In the data rows, the value 128 means zero.
Here are some rows, each followed by its group. Rows of different groups can look alike.
[142,141,185,090,141,146,156,151,158,098,142,125,146,192,140,131,124,084,
 105,153,112,115,091,161,123,183,120,071,119,107,117,110] Z35
[134,156,128,112,112,156,065,133,080,130,107,131,031,150,115,098,123,106,
 082,082,091,085,115,151,155,147,131,147,130,141,090,107] Z807
[173,089,146,119,122,195,143,088,104,099,172,135,101,130,127,156,199,136,
 125,085,095,082,146,132,099,111,131,115,124,168,105,094] Z235
[160,114,076,142,111,112,141,129,159,132,184,134,125,121,132,165,142,144,
 163,122,146,161,157,100,129,076,176,161,130,093,112,151] Z816
[083,126,124,158,167,167,170,112,126,132,127,166,140,075,119,131,128,128,
 127,149,131,161,122,136,132,079,155,132,150,122,143,081] Z424
[154,111,085,146,110,111,146,136,162,132,167,130,133,128,133,154,148,137,
 167,114,144,157,165,094,126,085,165,152,137,091,126,149] Z816
[138,124,124,124,036,103,064,125,110,075,141,133,109,095,144,071,150,171,
 119,105,119,158,184,154,149,121,108,147,144,137,096,145] Z424
[074,084,109,128,199,141,154,122,120,192,079,142,117,101,082,171,111,110,
 179,132,136,147,098,092,103,108,158,096,104,127,132,102] Z228
[137,181,080,141,126,093,149,106,092,127,076,105,164,107,137,153,112,091,
 162,100,107,165,126,168,146,105,148,165,096,094,156,154] Z807
[110,074,118,100,140,137,137,166,188,106,160,095,121,115,176,106,065,132,
 106,189,154,139,111,102,145,140,121,113,146,118,118,152] Z296
[118,120,136,122,168,197,122,131,072,112,138,179,086,130,138,155,117,144,
 166,120,069,107,106,161,131,132,106,127,136,118,106,161] Z15
[079,119,137,159,174,167,177,120,124,133,105,166,151,083,116,115,136,122,
 124,139,120,146,129,123,128,090,149,122,143,120,153,080] Z424
[094,131,146,154,162,078,124,149,148,139,122,142,173,105,101,141,080,103,
 148,139,126,185,122,141,171,088,144,172,130,131,120,135] Z15
[113,139,110,094,087,145,088,079,062,113,108,129,121,132,093,178,151,097,
 145,084,149,109,113,150,147,145,151,159,101,106,141,120] Z228
[113,077,120,103,135,137,140,161,186,107,164,094,120,117,183,108,064,132,
 107,188,155,140,108,107,146,145,121,113,145,118,113,148] Z296
[136,121,149,093,108,106,123,123,142,117,108,109,109,096,120,085,157,142,
 136,136,108,145,105,156,111,139,132,136,115,178,049,147] Z807
[112,096,122,151,121,145,144,124,157,069,161,171,158,098,117,142,147,145,
 082,107,140,157,163,167,158,059,153,170,128,139,120,140] Z235
[101,087,149,157,126,145,148,141,153,066,128,173,170,110,115,120,154,122,
 092,082,126,144,168,152,152,076,140,149,121,133,141,133] Z235
[141,181,091,144,117,145,119,104,052,121,113,136,099,092,126,130,121,121,
 155,127,077,168,139,169,127,107,107,142,116,141,111,124] Z424
[136,129,142,178,103,104,123,198,149,127,141,164,127,163,122,131,102,131,
 130,113,139,115,140,136,112,144,112,149,150,090,125,139] Z879
[103,119,171,143,158,187,102,121,140,132,151,143,110,100,130,090,085,079,
 113,164,106,147,120,123,185,120,110,119,146,177,173,127] Z879
[125,117,106,194,128,133,121,154,163,164,114,164,130,137,070,107,131,136,
 121,161,163,118,127,111,100,116,144,095,137,194,114,076] Z879
[103,153,150,118,131,101,118,091,059,123,107,141,092,078,098,119,103,165,
 166,121,091,159,068,124,161,141,139,115,113,166,174,088] Z35
[104,117,114,128,169,133,081,124,127,200,105,094,158,121,133,110,171,093,
 112,175,168,048,138,158,106,158,109,182,123,134,148,156] Z879
[109,125,155,137,157,182,100,111,131,138,169,140,100,099,133,099,081,083,
 105,172,117,156,117,137,180,104,121,130,151,186,156,127] Z879
[109,158,099,134,134,115,122,095,125,155,093,102,162,132,129,107,180,133,
 097,101,152,072,124,163,122,074,139,169,109,154,124,145] Z807
[096,077,159,169,106,129,144,177,140,090,137,141,171,119,094,105,150,164,
 159,109,155,175,144,075,172,083,169,098,153,166,141,120] Z592
[142,108,100,072,137,076,143,068,142,183,075,058,160,160,159,153,076,102,
 179,089,142,142,156,066,077,188,094,093,079,088,157,091] Z592
[151,156,140,062,135,085,046,095,159,137,104,086,102,136,158,141,085,142,
 088,147,089,105,113,095,117,182,095,157,159,147,131,168] Z807
[125,141,140,117,127,071,079,174,115,152,084,120,160,093,110,070,085,124,
 087,161,112,170,150,079,173,138,116,105,168,103,203,144] Z296
[149,124,091,138,121,173,152,175,148,105,187,155,072,164,145,144,138,164,
 152,177,147,143,165,138,048,129,102,119,137,076,127,180] Z592
[166,123,054,141,110,110,133,116,162,124,204,128,113,118,133,182,138,154,
 154,141,167,176,153,116,133,061,183,179,138,104,096,163] Z816
[125,148,135,113,152,094,148,105,154,190,139,159,111,133,098,101,140,082,
 102,140,135,128,109,163,151,133,146,123,101,103,113,098] Z15
[079,086,099,126,197,139,154,117,117,188,095,143,108,101,086,178,107,113,
 174,135,144,152,095,109,102,097,164,108,107,130,120,111] Z228
[114,139,185,109,153,129,137,101,166,179,148,143,137,158,142,123,086,108,
 106,165,130,122,094,089,139,162,130,131,159,163,089,083] Z424
[070,135,076,162,126,073,097,183,123,128,090,105,102,142,077,135,142,162,
 127,169,174,101,117,116,113,158,155,100,120,162,104,168] Z816
[101,137,129,107,120,079,134,090,115,178,168,146,159,138,164,114,177,123,
 159,075,135,136,144,109,174,118,203,136,086,100,135,149] Z35
[139,139,185,095,143,151,151,149,155,103,146,123,143,191,143,132,124,084,
 107,154,109,116,091,158,125,187,124,072,121,107,114,109] Z35
[080,095,077,123,190,136,147,099,127,189,120,147,088,094,088,202,103,127,
 169,161,155,168,087,124,109,086,172,126,108,133,102,117] Z228
[221,149,160,105,074,134,149,088,125,133,142,118,153,208,101,121,145,127,
 132,085,141,094,128,098,103,164,099,078,127,128,120,049] Z228
[175,152,157,130,104,110,072,144,160,117,163,125,107,122,188,129,122,130,
 119,137,119,101,150,100,132,195,101,166,186,103,113,153] Z879
[104,074,086,161,127,163,186,152,171,165,168,143,138,186,131,159,097,099,
 086,146,189,111,153,093,113,128,110,120,080,115,127,098] Z816
[228,160,115,093,072,136,137,063,134,123,197,117,123,196,109,159,136,154,
 120,115,174,124,111,128,115,136,124,118,127,139,086,068] Z228
[112,061,064,175,132,172,102,155,137,124,158,091,098,161,191,097,124,144,
 097,158,116,087,162,139,110,098,101,149,135,113,132,188] Z296
[166,174,155,057,179,102,190,093,116,091,090,064,108,078,179,099,122,138,
 159,110,065,176,166,098,122,117,158,080,131,069,198,112] Z592
[134,180,080,137,125,094,147,107,096,121,075,104,161,107,137,154,111,093,
 160,101,111,165,132,166,148,104,151,171,103,096,156,144] Z807
[140,135,133,176,098,104,119,192,148,123,159,167,125,161,117,143,097,129,
 127,124,145,126,137,142,111,134,116,153,155,096,114,136] Z879
[098,081,157,172,108,125,142,173,147,089,146,146,171,125,096,109,149,167,
 156,112,153,170,143,079,173,081,176,109,153,166,140,121] Z592
[117,121,126,127,183,120,178,160,183,102,121,074,117,116,147,143,134,141,
 111,139,166,099,083,086,104,133,160,091,144,128,161,160] Z235
[160,172,158,056,180,100,194,099,117,097,078,062,121,082,174,089,122,129,
 165,106,059,172,171,091,115,116,157,069,130,067,206,110] Z592
[139,117,125,094,171,108,107,073,099,159,089,083,135,081,108,136,170,102,
 081,137,134,102,140,084,166,125,109,104,078,142,157,112] Z228
[102,085,155,159,125,149,153,147,152,068,122,173,180,106,115,117,151,121,
 092,080,115,137,173,146,157,082,139,145,121,130,147,133] Z235
[203,157,165,119,089,084,103,145,143,091,105,112,144,121,072,109,166,163,
 067,071,091,077,095,141,089,134,143,107,163,136,157,103] Z35
[124,118,130,124,170,195,120,131,071,116,134,179,084,128,138,152,116,140,
 169,122,069,106,105,155,129,127,108,124,139,114,105,157] Z15
[102,075,134,106,142,141,147,174,179,113,139,093,130,121,176,090,072,118,
 120,175,143,130,116,090,147,153,112,097,143,111,134,138] Z296
[074,142,054,164,123,071,084,175,130,130,116,106,088,137,077,156,137,170,
 116,186,196,114,111,132,120,143,164,118,125,165,080,172] Z816
[117,124,129,127,183,124,178,158,185,096,120,077,115,119,140,146,130,148,
 108,136,171,099,084,088,109,131,162,100,141,128,160,161] Z235
[103,151,165,108,100,115,125,150,136,127,120,147,148,138,088,104,095,129,
 151,179,144,156,081,097,116,152,088,119,128,128,181,107] Z228
[080,099,084,124,191,134,149,105,121,186,114,144,092,100,086,188,106,124,
 171,150,150,163,093,118,110,091,164,118,107,130,109,116] Z228
[126,122,137,167,144,124,158,132,115,122,179,162,155,088,117,175,153,151,
 118,147,158,108,113,209,123,127,186,152,120,145,100,203] Z879
[068,129,075,163,128,076,093,186,127,134,087,108,102,146,081,136,142,162,
 121,168,178,102,113,120,119,156,158,099,125,163,105,167] Z816
[136,145,182,094,140,146,157,152,155,099,145,124,142,192,139,133,121,081,
 103,153,103,115,087,160,120,184,119,069,118,106,116,110] Z35
[152,121,064,063,126,076,130,046,143,179,126,065,133,150,162,192,065,130,
 167,120,175,170,143,103,092,166,108,129,090,099,122,100] Z592
[081,141,091,155,156,161,164,145,098,087,114,151,085,123,149,170,125,144,
 163,104,085,081,071,168,118,152,181,107,101,131,144,142] Z592
[115,144,123,168,145,179,159,160,155,029,137,137,120,141,134,178,165,160,
 108,049,100,130,157,133,137,074,172,119,112,071,148,133] Z235
[112,157,099,127,136,117,122,092,123,153,093,106,163,132,124,106,183,139,
 099,098,151,079,123,169,117,073,139,171,105,156,126,144] Z807
[106,095,119,156,122,145,149,129,153,064,161,174,157,104,113,139,141,139,
 080,110,136,160,160,162,157,058,152,171,125,132,119,143] Z235
[136,178,108,149,121,143,120,117,052,126,089,136,107,093,129,114,124,105,
 158,112,061,155,148,153,121,122,097,128,109,136,129,120] Z424
[135,119,133,094,167,105,112,078,099,159,077,086,142,081,105,130,170,100,
 081,130,130,099,141,074,166,138,107,099,074,146,166,107] Z228
[127,123,144,165,143,133,163,140,116,121,171,161,161,086,115,168,157,142,
 124,142,156,103,123,204,119,128,179,144,118,142,108,197] Z879
[102,072,085,161,127,163,182,148,174,169,174,146,138,187,134,165,093,100,
 083,148,189,111,150,101,111,126,112,123,075,118,124,102] Z816
[112,054,071,170,131,176,103,160,131,122,152,088,102,162,183,094,128,140,
 101,148,111,085,160,135,109,102,099,147,131,114,135,188] Z296
[133,097,102,169,111,163,131,109,180,107,131,092,143,143,135,189,137,131,
 115,143,207,106,122,160,098,150,137,163,146,164,072,090] Z15
[112,123,206,184,142,116,146,126,080,125,143,154,182,085,133,088,132,130,
 133,124,109,142,136,099,167,127,112,102,185,172,171,082] Z228
[134,126,130,122,040,106,056,125,114,072,140,127,107,095,151,071,153,172,
 115,108,120,152,184,156,149,123,105,143,144,131,097,146] Z424
[121,114,121,198,129,132,124,155,158,168,101,158,132,143,064,098,134,125,
 123,149,152,110,133,103,101,123,140,087,140,190,124,068] Z879
[128,116,153,123,039,107,067,137,107,081,112,129,125,097,148,055,160,157,
 125,091,098,138,193,136,140,138,097,119,142,128,117,139] Z424
[116,116,148,125,176,200,126,136,073,110,121,177,090,131,141,140,118,134,
 171,110,058,100,113,147,127,139,100,112,138,112,117,150] Z15
[116,156,090,131,135,113,123,088,120,153,100,100,157,130,126,112,178,141,
 094,106,159,085,123,176,124,077,145,175,107,155,114,145] Z807
[161,120,072,147,111,107,143,126,159,130,184,134,125,124,129,169,146,151,
 163,131,151,162,156,103,127,077,178,162,138,093,114,155] Z816
[116,126,207,185,142,120,146,127,081,125,141,157,182,084,133,086,134,130,
 133,121,108,135,135,096,164,128,112,103,187,173,169,084] Z228
[150,127,089,137,124,171,148,177,152,107,181,152,080,164,142,142,142,160,
 147,174,142,144,170,143,049,131,106,117,132,078,132,181] Z592
[120,132,190,182,138,118,143,117,079,124,161,154,170,086,133,098,132,135,
 125,134,123,146,128,112,174,115,122,114,187,175,155,085] Z228
[111,072,123,107,140,137,139,165,185,107,148,096,128,119,182,100,064,126,
 112,181,143,134,114,093,149,149,118,101,148,114,124,147] Z296
[207,110,127,094,119,135,149,131,142,137,107,101,127,108,165,120,103,114,
 136,085,099,142,148,108,120,183,116,140,105,074,158,086] Z816
[202,165,155,120,091,088,096,141,141,089,114,110,136,117,072,115,162,170,
 063,082,098,083,089,151,090,132,144,119,164,138,145,104] Z35
[148,156,150,069,138,081,044,103,163,146,095,085,116,133,158,130,092,139,
 085,140,085,098,117,091,117,192,092,144,159,144,141,170] Z807
[107,121,114,129,168,132,081,125,127,202,109,091,155,121,133,112,168,098,
 112,173,168,049,140,160,109,154,110,186,129,134,143,150] Z879
[120,113,116,196,129,133,124,150,161,164,106,161,131,145,072,098,131,132,
 120,158,156,111,127,103,103,116,141,092,141,193,120,073] Z879
[101,117,181,144,161,187,107,129,128,139,134,133,116,104,137,080,091,070,
 114,151,095,140,124,116,184,123,107,107,146,178,183,118] Z879
Which 4 groups are nearest to each row below, nearest first, going by the distance to the centre of the group?
[120,115,169,171,147,132,168,150,113,124,140,160,177,086,113,142,164,127,
 134,119,134,089,130,186,112,144,165,125,115,134,129,187] >> Z879 Z235 Z15 Z35
[134,146,140,127,135,134,147,131,103,072,139,160,146,150,180,160,137,100,
 134,139,089,129,126,216,151,125,123,142,157,029,135,147] >> Z15 Z35 Z424 Z235
[079,093,083,122,195,138,148,105,124,190,113,146,095,097,085,193,103,126,
 170,147,154,162,090,117,108,090,166,118,104,131,110,114] >> Z228 Z15 Z816 Z592
[119,128,205,185,146,118,145,123,079,125,147,159,179,087,131,091,129,134,
 130,128,112,140,133,102,167,127,117,106,183,172,168,084] >> Z228 Z424 Z879 Z35
[115,139,111,096,091,145,086,085,064,118,107,138,121,131,091,176,153,094,
 143,076,156,114,108,150,155,146,159,159,099,109,140,121] >> Z807 Z228 Z15 Z424
[141,137,121,172,096,105,117,187,152,125,170,164,119,163,119,147,095,141,
 125,130,158,127,134,153,117,129,119,156,156,095,106,143] >> Z816 Z879 Z15 Z424
[079,089,098,129,195,136,154,110,119,195,098,145,108,098,081,182,106,120,
 175,138,147,160,092,109,104,097,161,108,108,127,124,111] >> Z228 Z15 Z816 Z592
[105,152,158,100,102,113,119,145,136,129,132,153,138,135,096,108,087,141,
 144,186,154,161,080,111,120,143,088,129,130,133,171,114] >> Z228 Z879 Z35 Z424
[120,126,195,184,145,116,142,120,084,121,155,157,179,090,129,096,133,133,
 128,131,112,139,126,102,171,120,121,107,181,180,163,086] >> Z228 Z424 Z879 Z35
[110,157,151,099,097,120,117,140,138,129,144,155,132,133,090,118,088,140,
 140,190,162,166,075,117,120,138,089,133,125,140,164,113] >> Z228 Z879 Z35 Z424
Which 3 other groups have their centres nearest to the centre of group Z879, nearest first?
Z15 Z228 Z424
Which 4 groups are nearest to each row below, nearest first, going by the average distance to the group's rows?
[166,179,142,048,179,099,187,092,120,097,102,071,110,078,175,105,115,137,
 159,118,070,187,163,102,122,106,159,085,136,074,189,111] >> Z592 Z424 Z35 Z807
[130,171,130,154,123,153,130,129,049,127,068,132,125,098,127,104,132,098,
 168,099,046,142,159,142,122,130,092,112,110,130,138,114] >> Z424 Z15 Z807 Z228
[139,185,071,135,123,094,138,097,096,122,093,111,158,109,137,164,106,100,
 159,112,121,170,130,174,149,094,153,180,101,096,145,155] >> Z807 Z424 Z15 Z816
Which 5 groups are nearest to each row below, nearest first, going by the distance to the centre of the group?
[146,156,095,126,083,137,051,122,094,122,138,148,061,142,155,118,115,111,
 125,110,131,138,176,140,178,122,100,197,144,141,043,185] >> Z424 Z807 Z15 Z879 Z816
[098,085,160,158,129,148,157,149,153,071,118,172,186,107,109,109,154,121,
 094,076,107,134,171,131,149,086,136,140,115,125,152,127] >> Z235 Z424 Z879 Z15 Z228
[148,151,166,090,139,147,145,137,161,097,167,121,132,189,137,147,113,098,
 098,173,123,124,084,173,130,168,132,086,125,111,095,118] >> Z35 Z15 Z879 Z592 Z228
[138,150,123,129,095,142,061,140,093,122,110,141,077,146,151,098,121,098,
 128,095,113,125,183,125,181,138,084,174,130,132,069,174] >> Z424 Z807 Z15 Z879 Z816
[108,115,109,125,169,137,072,121,125,198,114,092,156,118,133,116,162,100,
 105,179,168,054,135,168,109,151,107,194,131,138,137,154] >> Z879 Z807 Z15 Z228 Z816
[145,147,159,090,139,146,147,139,162,099,168,127,133,190,141,150,118,099,
 095,170,120,126,084,178,123,170,131,092,123,115,095,115] >> Z35 Z15 Z879 Z592 Z228
Which 5 groups are nearest to each row below, nearest first, going by the distance to the group's nearest row?
[113,141,120,164,145,178,157,158,157,030,140,136,118,140,145,183,169,152,
 107,051,105,142,155,137,138,067,173,126,113,079,137,134] >> Z235 Z816 Z592 Z424 Z879
[224,156,145,104,080,131,141,077,122,129,159,115,149,203,112,136,142,130,
 131,095,154,103,121,108,109,154,108,094,125,131,109,057] >> Z228 Z235 Z35 Z816 Z424
[137,123,121,091,167,106,107,069,100,161,091,084,132,078,107,140,162,104,
 071,134,140,103,132,087,172,124,112,108,076,147,154,114] >> Z228 Z807 Z15 Z879 Z35
[129,127,103,108,162,195,113,114,078,110,169,179,067,126,145,172,109,156,
 160,141,088,120,098,180,135,113,120,142,143,124,081,169] >> Z15 Z424 Z592 Z879 Z235
[126,145,124,113,129,067,072,166,116,155,104,120,144,091,114,085,080,133,
 078,173,122,188,143,091,174,121,118,118,171,103,192,153] >> Z296 Z228 Z15 Z879 Z807
[074,089,097,123,195,140,156,117,120,189,095,146,108,104,089,179,110,114,
 176,138,139,155,095,109,103,101,163,102,107,127,124,108] >> Z228 Z424 Z15 Z879 Z592
[144,151,117,127,090,142,058,135,091,123,117,146,070,148,150,105,124,103,
 129,096,113,129,182,125,187,133,089,182,137,132,060,177] >> Z807 Z424 Z879 Z15 Z228
[109,157,112,134,141,116,130,098,125,149,077,103,169,137,122,090,186,132,
 102,091,143,069,129,158,120,087,126,159,100,151,137,140] >> Z807 Z879 Z228 Z15 Z235
Group Z424 spreads out most along one direction. Which 3 other groups' directions of most spread are closest to that one, closest first?
Z228 Z35 Z235
Which 5 groups are nearest to each row below, nearest first, going by the average distance to the group's rows?
[176,090,155,119,124,194,144,094,102,098,160,130,109,132,129,152,204,126,
 128,081,089,073,142,128,103,118,128,104,127,166,113,089] >> Z235 Z15 Z35 Z424 Z228
[107,117,112,125,173,137,079,125,132,196,110,090,155,116,130,114,167,101,
 110,176,168,052,142,160,107,152,111,182,126,144,145,152] >> Z879 Z807 Z296 Z15 Z816
[105,091,132,155,120,142,150,134,154,070,143,172,164,107,112,127,146,129,
 086,098,125,155,166,157,159,068,148,160,121,132,127,136] >> Z235 Z424 Z15 Z879 Z816
[134,117,140,125,042,109,060,125,110,078,128,132,115,097,146,060,154,161,
 121,096,115,152,189,148,149,130,105,130,143,136,109,141] >> Z424 Z807 Z235 Z296 Z879
[105,116,109,128,169,136,075,120,129,195,112,088,154,119,135,112,167,098,
 108,177,172,051,137,164,112,151,111,190,130,141,141,151] >> Z879 Z807 Z296 Z15 Z816
[128,145,126,114,127,071,071,165,120,149,108,119,143,091,114,085,082,138,
 083,178,120,184,138,096,180,122,118,116,171,107,191,148] >> Z296 Z424 Z879 Z807 Z228
[149,148,154,088,137,148,142,127,159,099,177,125,130,185,145,154,117,097,
 098,178,129,133,079,178,125,166,138,096,125,122,091,118] >> Z35 Z15 Z296 Z879 Z235
[126,145,157,114,152,098,157,116,152,192,120,162,117,133,103,088,146,072,
 101,123,126,111,114,144,143,145,132,100,100,090,135,094] >> Z35 Z15 Z879 Z228 Z807
